128 stands for zero in the data rows.
Some points:
[144 109 144 133 154 148 105 145 144 107 114  75 136 173 138  99 121 140
 104 172 129 153 138 120 137 116 149 129 113 131 163  91]
[ 64 165 130 140 133 102 176 116 135 154 154 126 168 115 122 101 130  84
 103  86  85  81 146 113 106 175 136 114 125 127 123 119]
[157  94 117 137 159 139 136  96  90 106 156  99 156 129 120 130 124 146
  73 128 136 139  87 118 172  98 106 146 142 163 102  98]
[134 147 158 105 140 128 116 152 131 130 146 166 151 147 140 120 140 128
 132 121 131 144 114 132 139 113 104 112 166 140 112 141]
[154 137 152 119 158 108  86 172 107 135 114 111 138 124 145 123 156 111
 120 136 117 140 124  89 120 168 105 109 101 117 128 139]
[123 147 138 137 153 118 131 104 100 156 129 112 120 146  97 124  99 127
 132 117 124 150 143 131 115 101 150 130 129  89 121 182]
[111 144 148 135 137 146  88 156 141 150 149 154 113  69 119 130 129 129
 163 183 129 162 121 151 115 147 164 152 150 136 166  90]
[ 91 156 145 149  93  86  89 155 115  91 153 136  90  98 133 155 113 108
 149 137 154 121 148 146 138  91 115 133  97 159 185 121]
[117 146 180 109 130 107 102 121 140 137  95 121 115  91 173 147 138 153
 127 110 165 145 137 131 107 128  97 131  78 146  91 150]
[163 129 158 175 103 113 182 111 103 105 135 152 126 117 149 125 126 112
  93  92 115 121 117 113 107 132 108 169 124 140 115 137]
[149 126 121 153 159  98 145 181 100 141  77 135 114 110 122 121 159 119
 138 137 145 140 155 119 182  85 138 106 177 124 116  75]
[116  93 129 141 153 155  97  71  97 124 111 159 159 101 143 134 135 143
 112 141  96 150 140 155 164 149  96 170 141 173 112 114]
[138 126 144 140 124 127 106 126 118 141 107 116 123 136 140 137 126 143
  97 127 134 171 139  82 163 131 137  81 108 131 111 143]
[140 113 127 134 133 152 108 127 131 117  84 161 145 147 143 167 120 141
 142 126 113 130 143 128 121 124 127  99 107 113 157 115]
[154 114  96 151 130 132 109 120 118 123  97 133 143 171 126 106  85 134
 155  91 134 176 146 161 121 108 110 123 117 109 130  99]
[141  99 118 151 166 143 104 110 174 130 145 174 111  80 123 125 162 151
 114  94 123 147 105 164 155 117 124 148 160 120 141 162]
[161 129  99 157 104 118 139 139 119 122 151 114 143 145 155 108  95 105
 163  82  97 104 136 112 125 164 103  79 123  95 102 116]
[146  87 117 154 132 153 113 116 152 141  59  96 128 139 104 125  99 162
 136 139  85 145 107 113 129 112 147 122 125 110 167 137]
[110  83 126 187 168 136 115 153 131 156 111  89 131 151 136 163 112 134
 117 110 136 130 159 132 141 169 142 166 104 134 161 107]
[149  95 141 107 114 124 140 125 143 169 155 114 121  93 132 139 133 123
 136 109 149 119 125 119 164 114 139 137 139 116 124 150]
[115 126 148 150 166  88 115 151 171 145 130 158 122 140 131 147 172 154
 105 116 176 139  99 112 120  72 126 150  91 130 124 101]
[120 112 123 142 104 114 104 118 101  98  90 117 101 116 165 105 192 110
 164 124 157  94 142 115 101 145 140 116 113 147 116 130]
[134 115  74 118 109 132 116 136 144 133 166 134 131 151 100 117 124 178
 159 117 121 109 106 119 159 140 112 102 105 163 137 135]
[110 115 158 116 156 116 166 156 125 136 191 143 156 132 117 134 123 149
 108  99 131  99 123 125  88 187 101 129  95  88  99 112]
[137 110 113 147 117  81  82 151 115 144  79 128 143 128 137 103 104 125
 137  91 164 106 105 111  98 122 150 100 125  63 131 130]
[118 131 115 113 140 119 147 115 147 141 173 156 165 138 172  96 155 122
  99 172 142 131 135 140 119 136 124 108  92 122 159 140]
[139 137 101 118 141 157 101 133 162 117 151 113 107 124 147 142 131 148
 138 123 132 108 139 158 136  97 115 128 196 182 115 150]
[130 129 114 129 102 115 137 136 132 136 128 136 138 164 178 137 114 120
  81 111 169 133 121 155 142 162 159 167 101 138 122 160]
[111 116 131 138 105 146 115 127 111 124 124  90 153 100 133 115 111 119
 113 131 120 143 126 136 118 142  88 168 151 147 134 105]
[135 143 138 158 162 156 110 107 102 121 150 135  97  89 142  65 140 139
 124 138 155  94 120 147 130 112 132 117 154 133 108 141]
[186 117 142 131 126 132 164 112 113 160 111  79  98 108  83 144 130 136
  78 150 133  56 113 171 108 104  89  86  64 123 107 109]
[179 143 104 151 115 124 134 102 101 132 159 131 146 103  87 123  95  98
 111 126 110 137 103 139 164 108  89 150 144 175 110 114]
[144  84  60  87 152 116 146 138 129  94 124 139 155 122 129 163 108  97
 108 128 100 135 173  94 123 119 154 125  63 182 105 131]
[128 174 100 159 110  86 120 116 164 160  74 114 126 157 102 133 132 136
  94 165 139 149 187 115 131 125 117  98 159 121  93 127]
[103 108 132  95 118 108 102 132 158 155 126 109 132 124 119 109 176 101
 144 150  83 143 105 143  85 123 125 117 124 107 104 118]
[ 89 138 106 118 109 143 142 108 124 101 121 141 128  75 109 138 163 129
 139 154  92 112 104  98 153 132 126 147 137 105 116 106]
[113 178 115 101 142 157 143 161 113 129 130 129 155 146 144 141 108 141
 126 108  85 100 145 121 133 125 159 145 137 104 126 116]
[159 132 110  71  83 154 110 178 116 145  80  89 174  98  62  92 108 138
  98 141 106 118 111 162 103 130 137 142 140 148 161 138]
[122  84 135 111 113 147  98  97 122 116  95 136 131 109 138 124 138  98
 161 131 195 124  99 145 129 134 120  97  94 117 139 138]
[ 80 146 134 115 143 205  85 155 118 140  91 119  83 174  98 111 134 190
 122 150 155  81 157  98 116 170 132  78 126 135 136 103]
[149 145 130 148 137 150 136 140 121 132 145 113 166 115 161 135 106 115
 122 129 126 121 106 124 111 151 115 115 138 136 151 140]
[147 121 122 138 104 136 197 120 109 174 130 138 186 145 146 138 136 120
 171 120 148 115 135 104 115 135 114 127 117 153  84 106]
[158 135 119 120 112 115 102 125 113 106 121  97 151 128 110 144 151 136
 150 152 123 113 125 105 130 204 160 130 145 124 119 160]
[127 117 116 175 133 103 114 136 139 124 127 139 103 126 118 124  93 157
 124 171  76 126 113 148 176 153 161 145 143 127 127 122]
[108 145  98  71 141 109 127 129 120 151 107 134 112 166 133 120 137 133
 147 128 145 149 153 118 103 114 147 108 125 148 141 144]
[146 131 121 119 172 110 169  83  78 106  85  97 130 120 162 112 150 110
 159 139 121 150 144 162 114 166 160  97  97 149 159 112]
[133  84 122 116 104 127 164 150 101 129 144 147  91 115  79 150 132 148
 108 110 149 123 138 100 107 126 155 111 180 113 139 126]
[ 80 148 147 149  95 134 127 134 112 166 117  98 112  98 134 108 118 145
 145 120 163 190 145  89 132 119 119 104  96 172 147 170]
[ 67 138 138 139 181 112 114 154 155 149 123 149 105 124 134 123 138  94
 151 129 112  99  46 182 108 102 138 138 131 157 155 117]
[138  97 133 132 140 136 171 160 120  86 123 147 110 128 103 122  86  91
 112 114  94 116 110  82 138  78 108 127 148 120 120 152]
[153 129 127 106 130 122 141 121 146 147 113 106 139 147 165 142 165 154
 163 113 106 136 148 105 163 145 116 116 138  94 144 107]
[128 122 190 109 147 121 126 131 163 129 174 145 133 109 131  95 140 118
 139 138  89  81 157  93 112 122 125 185 131 173 163 127]
[108  83 161 112  91 144 105 103 133 161 116 109  82 109 113 126 148 124
 117 112 137 170 116 123 132 122 174  91 125 140 138 141]
[123 131 130 167 145 169 129 122 162  89 115  77 106 124 129 179 140  81
 118 129 138 154 126 140 131 104 112 135 113 107 100  73]
[102 130  89 117 123 157 168 190 131  96 134  95  98 197 133  77 133 175
 174  87 116  98 137 126 162  87  84 150 193 149 118 157]
[114 125 150 103 124  91 116 124 124 134 167 139 108 106 121 112 140 149
 110 142 141 153 109 141 126 107 116 128 157  76 134 132]
[118  93 129 127 105 101 165 137 145  96  84 119 146 115 151 136 117 105
 107 150 188 112 118 113  97 179 117 142 152 145  93 146]
[183 147 152 107 128 148 129 136 104 143 119 111 104 157  81 108 180 102
 138  78 134 143 101 103 136 113 162 169  88 101 136 110]
[ 92 176 112 114 145 130 157 148 159  81 142 152 130 140 138  96 112 188
 119 100  99 126 145 152  93 145 158 118 155 122 152 127]
[151 139 150 112  91 136 150 147 108 115 132 148 137 143 149 165 114 113
 124 104  96 137  95 143 104 109 114 114 160 120 142 129]
[142 140 145 112 135 113 165 132 130 145 111 115 112 168 120 132  89 101
 127 177 166 150  96 120 119 153 133 139 129 129 136 119]
[ 96 135 145 120 170 126  77 106 171 100 133 160 127 131 102 135  90 102
 146 128 175 124 175 138 142 111 148 103 160 122 155 103]
[138 140 116 147 143 134 199 115 140 142 180 129 136 109 140 108 101 140
 147 135 111 113 128  77 132 106 144 154 102 126 153 128]
[123 164  98 163 134 126 103 140 100 111 142 180 158 162 160 131 147  95
 101 130 142  99 107 137 132 116 144 113 108 128 159 173]
[ 98  98 170  95 136 127 135  94 163 120 129 153 132 168 101 128 146 145
 146 120 136 123 135 124 109 132  77 119 102 113 134 148]
[140 106 111 107 114 198 138 146  94 143 181 151 113 129 149 103 110 114
 147 144 133 137 183 132 127 118 129 165 144  66  88 118]
[ 63 140 111  95 122 139 137 101 117 113 117 123 139 151 117 101 112 146
 106 130 110 138 146  94 159 116 157 179 113 126  74 138]
[110 102 125 122 137 136 134 132 137 160 112  98 111 157 104 162 154  84
 117 150 142  89 151 153 177 126 118 121 119 113 151 129]
[119 135 161 139 134 144 151 114 130 106 135 136 121 106 138 147 118 128
 132 168 110 133 158 165 170 149 130  96  91 104 114 152]
[129 142 134 110 112 156 140 136 114 168 132 106 106 113 127 160  98 109
 162 135 114 123 156 133 105 124 131 102 196 110 125 158]
[145 109  95  99 101  85 120 140 176 142 107 110 124  91 179 159 115 138
 142 147  91 137 148 143 125 159 113 111 107  59 132 118]
[150 131 107 135 152 110 135 142  80 137 125 120 110 126  95 142  92 151
 176 115 141 115 112 135 134 136 107 151 162 120  93 181]
[117 151 124 127 110 117 132 131  92 112 165 146 116 133  97 130 136 132
 158 138 103 140 133 124 165 143 103 123 103 145 107 136]
[101 121 100 127 146 130 161 132 134 124 115 157 103 146  83 102 142 110
 126 137 130 159 152 143 103 161 129  80 132 181 107 189]
[164 133 111 135  71 119 107  84 167 152 137 118 125 183 149 150 113 115
 151  89  98 101 151 115 155 133 153 113 123 155  87 112]
[128 151 141  93 130 130 145 120 110 139 116 141 163 111 161 160 108 171
 136 144  88  76 117 128 132  81 114 112 127 109 112  95]
[ 96 111 151 133 108 130 128  83 145 130 165 134 150 153 169 124 132 159
  84 139 138 105 114 104  85 123 157 114 147 105 160 111]
[118 178  90  81 142 156 133 104 143 141 121 159 110 130 173 130 116 116
  86 113 123 133  74 107 146 138  94 127 124 152 157 105]
[ 87 141 127 112 125 109  89 118  88 117 150 131  85 128 111 109 157 137
 131 142 119 127 127 145 108 130 128 157 144 119 107 115]
[137 150 174  69 104 116 117 117 147  99 153 152 151 120 108  97 109 108
 122  80 160 130 131 175 181 135 114 132 166 125 154 144]
[146 100 157 144 109 107 132 107 104 128 168 181  92 136 123 156 129  91
 122 157 109 150  94 136 105 121 131 152 148 163 136 128]
[109 127 140 164 142 129  91 121 160 149 128 181 172 101 128 138 158 117
 103 106 139 118  89 165 111  80 133 164 120 149 133 144]
[125 117 158 143 100  92 145  98 110 126 100 111 124 146 161 145 155 146
 131 135 112 157 140 136 129 111 168 150 117 116 117  99]
[135 137 117 176  89 123 132 148 124 122  82 119 166 153 108 134 155 116
 139 136 128 152 157 128 114  92  89 111 110  92 168 114]
[111 113 123 132 128 121 119 109 138 128 142 164 113  77 129  92 112 116
 139 141 158 140 104 138 126 132 162 128 138 146 119 110]
[173 155 124 158  91 134 128 180 170 106 117 126 123 103 111 151 159 143
 112 121 153 159 125 187 118 129 179 114  95 142  84 132]
[179 156 117 137 122 109 123 119 144 138 104 142  68 154 109 152 128 121
 115  98 154 111 144 135 104 138  85 162 115 103 168 101]
[129 151 154 150 121 155 119 111 162  67 143 127 174 128 111 112  77 104
 133 153 133 118 114 114 164 142 128 171 160 113 127 138]
[155 120 118  99 116 132  90 104  94 100 162  82 101 113 119 148 117 117
 142 172 124 131 145 104  88 138 109 155 126 142 142 197]
[117 156  99 135 162 139 163 119 143  84 194  74 172 102  97 149 147 167
 129 106 119 143 104 101  88 137 165 124 121 116  92  95]
These points spread out most along one direction. For each point below, how far along it does it lie, from 0 to 99? The average is 50, and the first point in the table lies past the average. One standard deviation of the points above along it is 16.
[154 137 152 119 158 108  86 172 107 135 114 111 138 124 145 123 156 111
 120 136 117 140 124  89 120 168 105 109 101 117 128 139] 69
[179 156 117 137 122 109 123 119 144 138 104 142  68 154 109 152 128 121
 115  98 154 111 144 135 104 138  85 162 115 103 168 101] 65
[110  83 126 187 168 136 115 153 131 156 111  89 131 151 136 163 112 134
 117 110 136 130 159 132 141 169 142 166 104 134 161 107] 69
[115 126 148 150 166  88 115 151 171 145 130 158 122 140 131 147 172 154
 105 116 176 139  99 112 120  72 126 150  91 130 124 101] 52
[117 146 180 109 130 107 102 121 140 137  95 121 115  91 173 147 138 153
 127 110 165 145 137 131 107 128  97 131  78 146  91 150] 66
[150 131 107 135 152 110 135 142  80 137 125 120 110 126  95 142  92 151
 176 115 141 115 112 135 134 136 107 151 162 120  93 181] 43
[164 133 111 135  71 119 107  84 167 152 137 118 125 183 149 150 113 115
 151  89  98 101 151 115 155 133 153 113 123 155  87 112] 61
[ 96 111 151 133 108 130 128  83 145 130 165 134 150 153 169 124 132 159
  84 139 138 105 114 104  85 123 157 114 147 105 160 111] 42
[129 151 154 150 121 155 119 111 162  67 143 127 174 128 111 112  77 104
 133 153 133 118 114 114 164 142 128 171 160 113 127 138] 23
[158 135 119 120 112 115 102 125 113 106 121  97 151 128 110 144 151 136
 150 152 123 113 125 105 130 204 160 130 145 124 119 160] 61
[134 115  74 118 109 132 116 136 144 133 166 134 131 151 100 117 124 178
 159 117 121 109 106 119 159 140 112 102 105 163 137 135] 45
[140 113 127 134 133 152 108 127 131 117  84 161 145 147 143 167 120 141
 142 126 113 130 143 128 121 124 127  99 107 113 157 115] 70
[133  84 122 116 104 127 164 150 101 129 144 147  91 115  79 150 132 148
 108 110 149 123 138 100 107 126 155 111 180 113 139 126] 47
[111 116 131 138 105 146 115 127 111 124 124  90 153 100 133 115 111 119
 113 131 120 143 126 136 118 142  88 168 151 147 134 105] 41
[149  95 141 107 114 124 140 125 143 169 155 114 121  93 132 139 133 123
 136 109 149 119 125 119 164 114 139 137 139 116 124 150] 45
